Each path is a new rotation, seen through one point. The rows after it are directions, each followed by how far the rotation turns it, in degrees a step (0 if it stays put).
Each turn is a multiple of 5 degrees from 10 to 175, or 0.
Each row of a path follows its step; steps can be skipped.

step 0: [ 18.7 -19.1  22.1 -21.8 -17.7  15.0 -22.3 -30.4   3.2  38.7 -32.0 -18.8
   3.5 -33.9  10.9 -31.2  17.0 -27.2   2.2  59.9 -23.5 -36.3 -10.5 -21.6
   8.7  10.2   3.4  28.6  19.1   5.2  34.8 -47.2   3.4 -19.7 -36.1   6.4
  11.7  -8.0 -30.2  18.0 -14.6  -4.3  21.3  -4.7   6.7  29.0  -0.3  31.1
 -19.6 -35.6   8.8 -22.0 -12.1  31.9   7.5 -19.6 -17.8  -8.2 -18.8 -11.5
 -47.7 -16.1  -6.0 -35.7]
step 1: [-27.2 -13.5 -54.1 -37.6  -9.5   8.1  15.2 -34.8   1.7 -17.5  -1.2  24.8
  26.4  25.3 -13.3  -5.4  11.2 -37.6 -13.6 -12.9  31.3 -23.1 -30.8   4.3
   7.3  54.3   5.7   1.8  27.1  -8.6   7.4   8.5 -31.6  16.5  35.1  19.9
   0.9  25.3  34.2 -18.6  12.0  23.2 -23.5 -17.2 -31.8  -9.6 -49.6   1.4
  27.5   3.8 -11.8   9.3   0.3 -28.9  43.2  21.7  36.3 -16.6  -3.4 -11.4
  22.6 -10.3  19.0 -15.0]
step 2: [-41.0  -9.2  28.9  26.6  37.6 -22.1 -16.2  39.1 -10.8  -2.0  -7.7   0.0
 -22.7  54.3  15.8   1.2  11.8  22.3  -7.4  18.4 -24.0  32.0  -7.4   2.3
  19.4 -18.8   7.4 -22.8  16.7 -16.0 -21.2  40.0  -0.3  -2.2  -8.4 -52.8
  -9.2  31.3   5.8  30.1 -32.8  30.2 -41.7 -18.2 -14.1  32.8  14.2 -26.9
 -36.5  26.3 -36.7   2.5 -13.8  22.2 -12.4   3.4 -18.1   6.4  26.8  -7.7
  28.3  14.3   2.9  -5.8]
step 4: [ 65.0   4.0  10.7 -10.8  -3.0   7.6 -11.6 -26.4  -8.1 -22.9 -21.1 -31.0
 -50.0  19.3  15.5 -30.4 -18.9 -51.1 -17.1 -77.7  -6.9 -20.9 -17.0  -6.2
   9.6  10.8  -4.8 -13.9  -6.0  29.6  -0.7 -49.9 -16.7  31.4 -13.3  27.2
  -5.5  -4.1  -4.8 -19.6  -4.5  13.3  -6.1  10.0   5.2 -10.7 -15.4  10.2
 -22.3   2.2 -17.2  30.1  15.6   7.4   2.2  -7.9  13.9   2.8  12.6   4.9
 -23.6 -45.9 -28.4  -9.9]
step 5: [  0.4   7.8  11.0   3.8 -21.1 -15.7 -22.4  -3.5   1.8  15.6 -20.7  38.4
   9.8 -12.8  -4.7  -2.8 -26.5 -42.6   0.0   2.0  15.2  58.1   8.6 -24.0
 -42.3  16.8  28.7  28.9  35.6 -15.8  -8.2 -19.2  26.0 -22.4 -17.9 -29.0
  33.6  27.7  54.2  10.3 -24.2 -10.7 -41.3 -23.5   7.8  -2.2  14.1  21.7
  39.4 -15.4  -4.1  23.8 -21.4  -6.0 -11.5  13.7   1.2 -16.2   3.2 -27.9
   8.3  25.9  53.9  -7.6]
step 6: [-25.2 -12.4  12.6  -9.1 -27.4 -29.6  34.3  54.2  16.4 -52.7 -24.3  19.1
  -6.1 -10.8  -7.6  54.9  38.4  55.4  35.8   7.7  16.4  17.8 -15.2  16.7
  22.7   7.5 -11.0 -18.0  15.0 -15.5   8.6   2.8 -16.1  23.7  39.0 -30.8
 -15.7  -7.5   4.7  -5.8  35.3  16.7   7.3  -0.5   2.3 -34.0  12.5 -22.9
  -2.9  23.4  -9.6  23.8  46.4   0.5   4.2 -17.1 -17.4 -17.4 -28.5  -2.4
  -0.2   1.6   3.3  15.6]
step 7: [ 21.3  17.6   3.5  27.5  19.6 -64.1   7.9 -10.9 -16.7  12.0  -8.3 -27.1
  12.8  19.5  -2.8 -15.1 -17.0   3.7 -43.8  26.9   7.3 -14.1  -9.0  16.5
   9.4   1.3  16.5 -24.5 -53.7  18.4  12.5  24.9   9.3 -55.7 -14.7   6.2
 -25.1  12.4 -20.0   8.7 -29.8 -13.6  51.5  -5.5  25.3 -21.9  27.8  31.8
 -32.2  -4.5 -15.2 -16.2  12.4  -0.2 -10.0  -0.6 -15.3   5.7  27.0  25.9
 -40.6 -23.8 -23.0  23.8]
step 8: [ 18.7 -27.6 -20.7 -34.3  -1.2  -5.3   2.9 -35.0  20.0  11.3  -8.3 -30.4
  33.0 -14.4 -23.7   0.6 -21.1 -26.6  21.0 -31.8 -22.1 -26.2  43.0  -3.6
  -7.9  13.7  10.4   3.5  43.7 -28.5  15.0 -35.8   8.6  21.6  -1.4  20.2
   3.9  -9.1  21.3  -7.8 -30.8 -34.1  -7.3  23.0  24.4  30.5  -6.0  -4.4
  31.3 -25.5   6.4 -21.2  -2.0 -14.7  54.2  -3.5 -27.2  28.6 -13.2   2.8
 -16.4  36.4 -48.0 -25.6]
step 9: [-17.1 -10.8 -41.6 -34.1 -16.8  17.7  16.8  44.2 -24.4 -35.3   7.4 -31.8
 -12.7  16.3   7.2   5.9  14.7  11.3 -33.3  -7.2   7.7  45.0 -16.7 -26.0
  21.7  28.5 -20.6  10.5  13.6  13.7 -52.6 -32.1  -8.6 -20.3 -35.9   4.4
  -0.8  38.5 -21.9  27.5 -11.5  12.4 -12.4  12.1 -27.8  -0.7 -14.9   9.8
  35.1  17.3 -15.3  -0.5  17.5  -0.5   4.9 -11.0  53.5  -9.7  -6.7 -38.4
  33.0   6.1  27.8 -16.4]
step 10: [-56.4  -1.8   5.2  23.1   7.4  24.6   8.3   7.0  52.9   9.7 -14.3  28.0
   0.5  -9.2  -4.0   4.3   7.9  -1.7  19.4  34.7   8.0  25.8 -20.4 -29.1
  25.9 -27.7  19.0   7.5 -19.1  24.6  31.9  63.9   8.3 -15.8  19.2 -22.4
   8.8  -1.4  11.1  22.0 -26.8  -2.0  -8.8 -15.6 -15.1   1.7  -9.5  23.4
   8.1  46.9  -0.1  -6.5 -33.0  47.9 -12.6 -35.1 -31.7 -19.8  -4.3  -0.8
 -35.3  -3.9 -25.6  21.9]
step 11: [ 25.5  -3.4 -25.8   1.6  30.5   2.4 -14.1 -15.3 -36.3  20.7 -24.6  14.5
  20.8   5.3  12.0  12.9  13.0   9.9 -37.9  -3.4   2.5 -42.3 -24.7  13.6
  30.3  -8.6 -14.0 -30.2  35.7 -42.9  -7.7  -1.6   3.4  21.3  38.6  38.2
   2.1  11.6 -44.2  -6.4  19.9  21.2  23.9  10.3 -11.5   7.3  -2.3  -2.2
 -30.3 -28.8  41.6  36.5 -12.4 -25.8   8.3 -14.8 -47.4   6.7 -28.3  33.6
 -34.0 -21.5  -6.5  18.7]
Directions:
[ 12.2  -1.9  -3.7   4.9  -1.2   5.6   5.3   8.1   3.2  -5.8  -2.0  -3.2
   5.4  -9.7  -0.9  -7.0   4.0  -1.7  -2.4  10.2  -4.2   6.5   6.5   4.3
   6.8  -4.0   9.7   6.4  -3.7   3.6   0.3  11.1  -7.1  -0.5  -0.5   5.6
  -7.8   2.1   2.8   1.1   8.4  -7.4  -0.5  -9.6  -7.7  -0.4   7.7  -8.1
  -9.5   0.5   5.9  -1.9   7.0   3.1 -10.0 -13.1  -1.7  -7.1  -2.4   8.5
  -6.9  -7.4  -4.9  -5.4]
100
[  5.4   2.9   0.9  -0.9  -4.5  14.8  10.4  -5.1  -5.2  -8.0  12.2  -2.4
 -12.8   2.9   7.0  12.2  -4.5  -0.6 -12.2   2.9   6.9   1.8  -7.7  11.6
   8.7   2.0  -2.5  -5.7   9.0  -0.5  -5.5  -5.4  -0.8  -8.3   8.9   2.0
  -4.5  -9.8   7.3  -3.9  -0.1  -2.2   4.2  -7.7   0.0   5.3  -1.2   3.0
  -3.4   2.9  -5.1   0.9   9.6  -3.3   6.9  -3.9   5.3   0.5  -0.2   3.5
   3.9   0.7  -0.2   4.6]
140
[ -4.6  -0.3  13.0   7.9   4.4  -8.7  -3.5   2.2  -5.3   3.1   3.3 -10.0
  -1.5   8.8  -3.0   2.0   3.6   2.6  -3.2   1.6   7.6   7.4  -0.6  -1.8
   2.0  -1.5  -4.9  -3.3   5.3   8.5   4.6  -4.0  -3.5  -2.0 -11.3  -1.9
   6.1   1.1  -4.2   3.2  -6.1  -8.2   2.5  -9.0  -1.1  -1.3   3.9   2.6
  -3.9   3.8   0.9   9.5 -11.7  -3.7  -3.1  -6.0  19.2   1.5   9.2   9.3
   1.4  -8.9  -5.2 -11.0]
145
[ 12.7  -0.7  -8.4   2.9   4.5  -7.3   7.9   5.8   0.2  -5.5   4.1  -7.1
  -7.9   3.8   4.4  -6.0 -11.4   4.8  -1.8   4.3   0.6 -14.3  14.5  -9.2
  -3.2 -12.8   1.2  -1.6   1.2   3.0  -7.0  -6.5   6.9   7.5  -6.1  -0.2
   7.8  -5.0  -1.1  -2.2  -2.6 -14.3   0.2   0.0  -1.3  -3.3  -7.2  -0.4
  -5.6   6.6   4.0  -7.1   4.3   3.2   7.7   5.9  -0.7   5.8   1.8  -0.7
  -0.4   3.1   2.8  -4.8]
80
[ -2.8   1.4  -7.0  -5.0 -19.5   7.2  -4.5  10.1   4.7  -3.2  -1.7  14.4
   4.7   9.2  -2.5   2.0  -2.1  -0.7  -0.6  -6.0  -0.7  -1.9   1.5   1.4
  -2.1  -6.5   0.9  13.2   1.2   6.7   7.4 -13.3   0.4  -2.7  -4.3   4.7
   1.5  -2.2  -2.9   7.7  -7.3   4.8  -5.4 -10.1   2.5   7.4  -7.0  10.1
   0.4   4.3   4.6   0.9   7.7   6.6  -6.5   3.2   5.0   3.4  -3.9   6.6
  -4.4  -4.6   3.6  -4.3]
80
[ -2.6  -0.9   7.6   7.5  -5.3  -1.7   1.4  -4.3   0.9  -0.4   3.8  -0.8
   4.1   4.4  -6.3  -6.0   4.2   2.2 -17.9   9.0  -6.0  13.6  -0.9   1.8
 -12.1   4.4   2.5  -0.2  -5.4  -5.0   5.5   2.8  13.7   2.8  -4.7   9.7
  -2.6  -5.5   3.4   0.1   4.5  -5.9  -5.0  -4.7  -4.0  -8.2 -13.2  13.7
  -0.9   0.2   4.8  -8.1  -2.1  -8.3   0.4   2.7   0.7  -2.3  -5.8  -8.5
   0.0   3.2  -0.6   5.8]
160
[  3.4   2.6   8.5   4.3  -1.9  -8.1   1.3   0.1  -9.3  13.4  -5.8   5.6
  -1.7   3.3   0.9   3.0  -5.7  -9.1   0.9  -3.6   3.8   5.2  11.9   8.6
   0.5   1.9   8.8   2.1  -2.5   9.8  -2.9  -0.1   8.5  13.0  -1.4 -12.1
   3.7  -2.1   3.8  -2.3   5.0   5.3   3.0   0.1  10.1   2.0  -0.6  -6.5
   2.9   4.7  -3.0  -1.7  15.3  -7.6  -2.1  -6.1   5.6  -0.5 -10.2  -5.5
   2.5 -10.9  -0.7   5.4]
35
